The rows below come in pairs that one turn or mirror swaps. Which row does each named row swap with?
The rows were stretched afterwards, more along some directions than others.
gafo: [ -2.0  31.4 -22.4 -22.5  -5.6 -23.3 -16.2  -3.3 -18.8  -8.1 -12.3  13.8
 -57.2   7.9  -0.6  -5.2 -42.6  -6.5]
susu: [  2.3   7.0   8.5  -3.4  -5.6  16.8 -19.8  -3.5  -6.0  25.6  12.7  32.2
 -38.3   3.2 -18.6  -1.3 -68.2   8.7]
medu: [-54.5  18.3  42.3   1.2   3.4  21.8 -26.9  54.7  -4.0  -5.0 -37.3  27.3
  15.1 -21.1 -11.0 -65.4  19.6   6.7]
veta: [-26.4  10.3 -22.2   0.3  15.1  50.4  20.4  31.6   4.6  26.2 -11.0 -11.0
  16.7  11.7  26.4 -29.6 -50.2 -11.8]
zal: [ -5.5  -4.0  54.1 -12.6  -0.2  12.1 -57.4   5.3  -9.7 -36.4 -14.6  24.6
 -35.4  -0.5 -23.7  20.1 -61.9  -2.8]
Fome: [-20.6  -0.7   8.8  15.0  -1.2  47.2   3.5  48.8 -12.3  10.2  -7.1 -18.8
  17.6  27.3   4.9 -53.9 -30.9 -14.5]
sabu: [-15.5  23.6   3.4  -4.3   2.2  -8.0 -17.2   0.2  -5.6 -10.7 -30.5 -21.7
  27.8   5.6  21.4 -23.3  34.2   2.1]
Desu: [-14.9 -21.1 -26.4   6.1  -6.5 -19.5  32.4  13.2  12.4  15.5 -15.0  -0.5
 -30.9  27.2   8.9  -2.1  11.5 -34.6]
Raz: [ -8.1  19.1 -46.5  18.9  23.5  27.8  26.2  27.1  14.3  35.9  -1.6  13.1
  25.8 -23.4  20.2 -34.5  -1.2  50.1]
Lilu: [-16.3   7.0 -36.8  28.1  13.8  25.9  39.2  20.3   6.0  49.9 -17.2  -3.8
 -22.8  -0.5  20.8 -16.4 -36.4  -4.4]
Pozat: [-23.6 -15.9  12.7  15.2   3.3  13.7 -20.0  28.5  23.8   6.7 -12.4  -0.4
  49.4  20.9  14.5 -31.5   7.3 -30.2]
fodib: [ 23.4 -25.5  -1.7  34.9  -2.3  22.1  14.0  -7.4   4.3  15.8  28.4 -19.9
   5.2  16.6 -32.8  25.2 -40.4  24.0]
mov: [ -7.1   8.8  -5.5 -11.1  47.1   3.0  -6.9  24.4  -2.0  -5.1  12.0  -2.1
 -29.6 -13.8 -47.5 -34.8 -38.5  32.5]
Gol: [ -6.5 -39.2  23.3  10.1 -23.2   2.9   2.7   7.7   3.0  -0.5  -4.9 -16.1
 -17.4  15.9   0.0  -8.6  -3.8 -28.6]
sama: [-38.0   6.8 -39.8   8.8  47.9  16.8  18.2  17.1   2.7  23.4 -13.6  -1.6
  -5.5 -26.6  -9.4 -19.1 -37.0  32.6]
nugod: [-31.9  25.9  -3.4   1.6   0.8 -33.7  -5.0  25.6   2.0 -20.1 -42.0  -8.8
   2.3 -20.6   3.3  -3.2  12.8 -25.1]
vis: [-48.8  27.7  16.4  13.7  -8.6  31.0 -11.0  31.8  11.3 -15.3 -38.6  -0.1
  29.1 -18.0  -9.4 -48.7  -9.5 -13.6]
lov: [  3.4   3.6 -61.4  18.6  46.9 -24.5   6.4  14.8  10.1  23.6 -10.2  -6.8
 -31.6 -39.3  10.6 -17.3 -10.1   9.6]
munu: [-19.2   3.0  35.2  17.1 -24.4   2.5  -5.8  25.7   8.6  -0.1 -51.3 -16.9
  -9.7  -2.8  18.2  -8.7  -1.1 -32.4]
rul: [-21.5  10.4  23.0 -18.0 -15.1  18.8 -18.4  33.5 -13.9  -4.2 -39.6  28.7
  10.3  45.9   3.8 -14.1   3.6 -29.5]
Tuk: [ 21.7 -11.6  -0.9   4.1  21.6  -7.2  -8.8  21.5  15.3  -0.1 -10.8 -12.9
 -16.2 -19.2  17.7  32.1 -39.3 -12.6]
rozi: [-16.5   3.0 -33.3   1.6  36.7  24.7  20.1  39.1  16.6  23.4  -5.6  34.0
   2.3 -15.5   3.8 -48.4 -22.8  43.1]
ludo: [ 33.2  -3.7 -22.6  29.3   5.8  -2.1  19.7   8.3  11.2  -7.0  -3.0  -3.5
 -27.9 -13.1  -3.4  20.0 -36.4   3.3]
Bev: [-27.5   2.2  17.2   1.1  -4.2   3.3  -7.8  44.3  24.1 -11.8 -13.8  31.6
  28.2  21.4  -9.9 -33.2 -15.4 -36.6]
natim: [  9.2   2.8 -22.4 -17.3   2.8  -5.7  11.3 -10.2  -7.5  20.7  30.3   8.8
 -40.4  14.0  -0.5   4.2 -55.4  30.1]
Gav: [ 12.1   0.7  -3.5  -8.9   3.9   4.9  -3.6  -3.5   7.2   9.1  -4.2  37.4
 -25.1  23.8 -50.6  34.8 -62.5  15.8]
zudov: [-19.5  27.1  -1.8 -13.0 -16.1 -10.7  16.2  13.0  27.7  29.8   3.5   2.0
 -14.1   5.9  13.8 -27.8 -11.2  11.8]
Fuf: [-11.2   2.5  40.8 -12.3 -30.6   3.7 -42.3  -0.4  -9.2 -12.4 -40.8  19.3
 -22.5   7.9  33.3 -22.0   7.4 -32.8]
dozak: [-18.6  24.1 -51.9   8.4  10.1 -31.0  23.5 -11.1  22.9  11.4 -19.9  29.8
 -35.4 -19.4 -20.0 -27.9  -5.7  -0.2]
Let: [-13.7   2.9 -13.3  17.5 -10.6  44.1  43.5  35.3 -15.2  30.4  12.1   6.0
 -10.3  -8.5   5.1 -26.4 -15.8  27.5]
tibo: [-14.5 -10.0  67.0 -12.2 -18.3  28.4 -32.8  24.9 -13.0 -25.8  -4.5  18.1
   6.9  17.2  23.0   1.9 -13.0  -7.9]
migem: [  6.4 -10.3 -14.4  34.8  24.9  -2.3  11.2  19.3  -4.1 -16.6  -4.9   3.3
  -0.6  -5.3 -31.9  25.2 -21.5  -6.0]
mav: [  2.6  26.8 -21.0  15.4  33.3  16.9   6.8   6.6  -3.5  18.9  18.7   7.1
  20.0 -10.5 -14.9  12.5 -28.6  43.0]
Tis: [ 15.2 -30.5 -15.8  14.7   7.6  -0.6  -0.1 -27.3  13.0  30.2  32.8 -29.9
  14.0  25.0   4.7  29.0 -35.4  18.3]
verun: [-11.5  48.8   3.8  -3.0  -3.9  38.8   2.9  40.1   6.7  14.8 -14.0  -1.0
  17.9  14.0   7.1 -54.1 -26.3 -23.5]
lom: [ 17.2 -30.6 -44.0  -4.3  31.0  14.0  12.9 -16.9 -17.4  23.6  36.6 -21.5
 -12.2   2.9  -3.0   8.8  -8.1   1.5]
vad: [-39.1   5.9  28.3   6.0 -15.5  48.9  25.4  49.8  -1.0  11.0 -11.9  14.8
   2.3  -4.7 -26.5 -19.6 -17.1  39.5]
ziz: [ 18.1 -16.5 -12.9   8.8  23.5  -4.9  -5.1 -45.2   3.3  -0.8  14.4  -6.7
 -26.5   8.4  12.0  36.1 -31.5  27.7]
funup: [ 35.7   4.5  -5.9  10.6  34.1  14.9  -5.3   5.1  28.0   4.3 -13.1   5.5
 -24.3 -25.2  10.7   4.1 -29.8   4.9]
gim: [  0.6  17.5  27.1 -12.6 -23.5  32.5  -3.9   9.8 -25.6 -19.4  11.1 -14.5
  19.0 -24.6 -29.8   5.3   4.0  30.0]
dumo: [ 21.0 -25.4  11.0 -18.6  17.7  -3.1 -51.6 -21.1   9.1  12.4 -11.7   5.2
 -16.3  13.9  35.9   4.3 -24.9  -4.8]
Podu: [-16.4  14.2  10.1  14.9  -9.5  48.2   7.0  35.2 -20.6  17.8  -5.4 -13.8
  59.6   5.2  67.6 -16.7  39.9  28.6]
dar: [ -5.8  39.1  21.2  -8.8 -17.4  42.0 -22.3  19.3  -4.9  13.8   3.9  37.5
  26.8  16.7  14.3  -3.4 -46.0  -1.4]
fiba: [-10.4  58.0  -8.6  -2.8  -2.2  -5.5  19.0  21.9   2.5 -43.8 -21.3  19.6
 -11.5 -22.4 -20.2 -19.9   7.6  -0.9]
makas: [-28.8  25.4 -27.1   7.3   1.0   6.8  21.8  27.5 -21.5  -1.5 -25.3 -23.8
   7.6   4.4 -25.9 -49.0  -4.0  19.9]
vus: [ -4.7  -0.2   6.7  -7.2 -10.6 -40.7 -21.5 -24.7  13.9  -9.0 -17.3  25.3
 -32.1 -15.9 -40.4  24.2 -13.9  -1.3]
kavar: [-18.8  31.5 -24.1  -7.7 -15.6  19.1  22.3  -1.1  -8.1  20.6 -15.0   6.6
 -49.0 -26.2   3.5 -22.8  -1.4  18.2]
verus: [-18.6  49.8  40.9 -10.5 -26.1   8.4 -21.5  32.4 -38.3  -9.4   1.0 -12.5
  20.5  11.5  13.8 -16.3   6.5  26.1]
kefef: [-29.2  -3.7  30.1   5.9  13.0  47.2   4.5  36.0  24.4  19.5 -12.3  25.1
  12.3  -7.3  56.6 -24.8  14.9  13.9]
Munet: [ -7.6   8.2  -7.5  23.6 -19.8  34.5  23.1  33.3 -26.0  14.0 -13.2 -26.5
  33.0  22.0  41.9 -36.9  45.3   3.7]
voz: [-11.5 -14.4  45.8  -7.2 -17.2   1.2 -35.0   4.1   0.6  -6.7 -12.8  -2.7
 -40.3  -7.9 -17.3   6.4  -8.0 -27.6]
vozo: [-58.2  18.7  -0.1  -9.9   4.6  35.6  -6.1  34.1 -21.9  25.6 -26.4  30.9
  14.2   0.9  14.8 -59.1  19.5   7.5]

Swapped with vozo: vus
Swapped with lov: vis
Swapped with gafo: zal
Swapped with Gav: rul
Swapped with Podu: Tis
Swapped with susu: Fuf
Swapped with Lilu: munu
Swapped with veta: Tuk
Swapped with mav: sabu

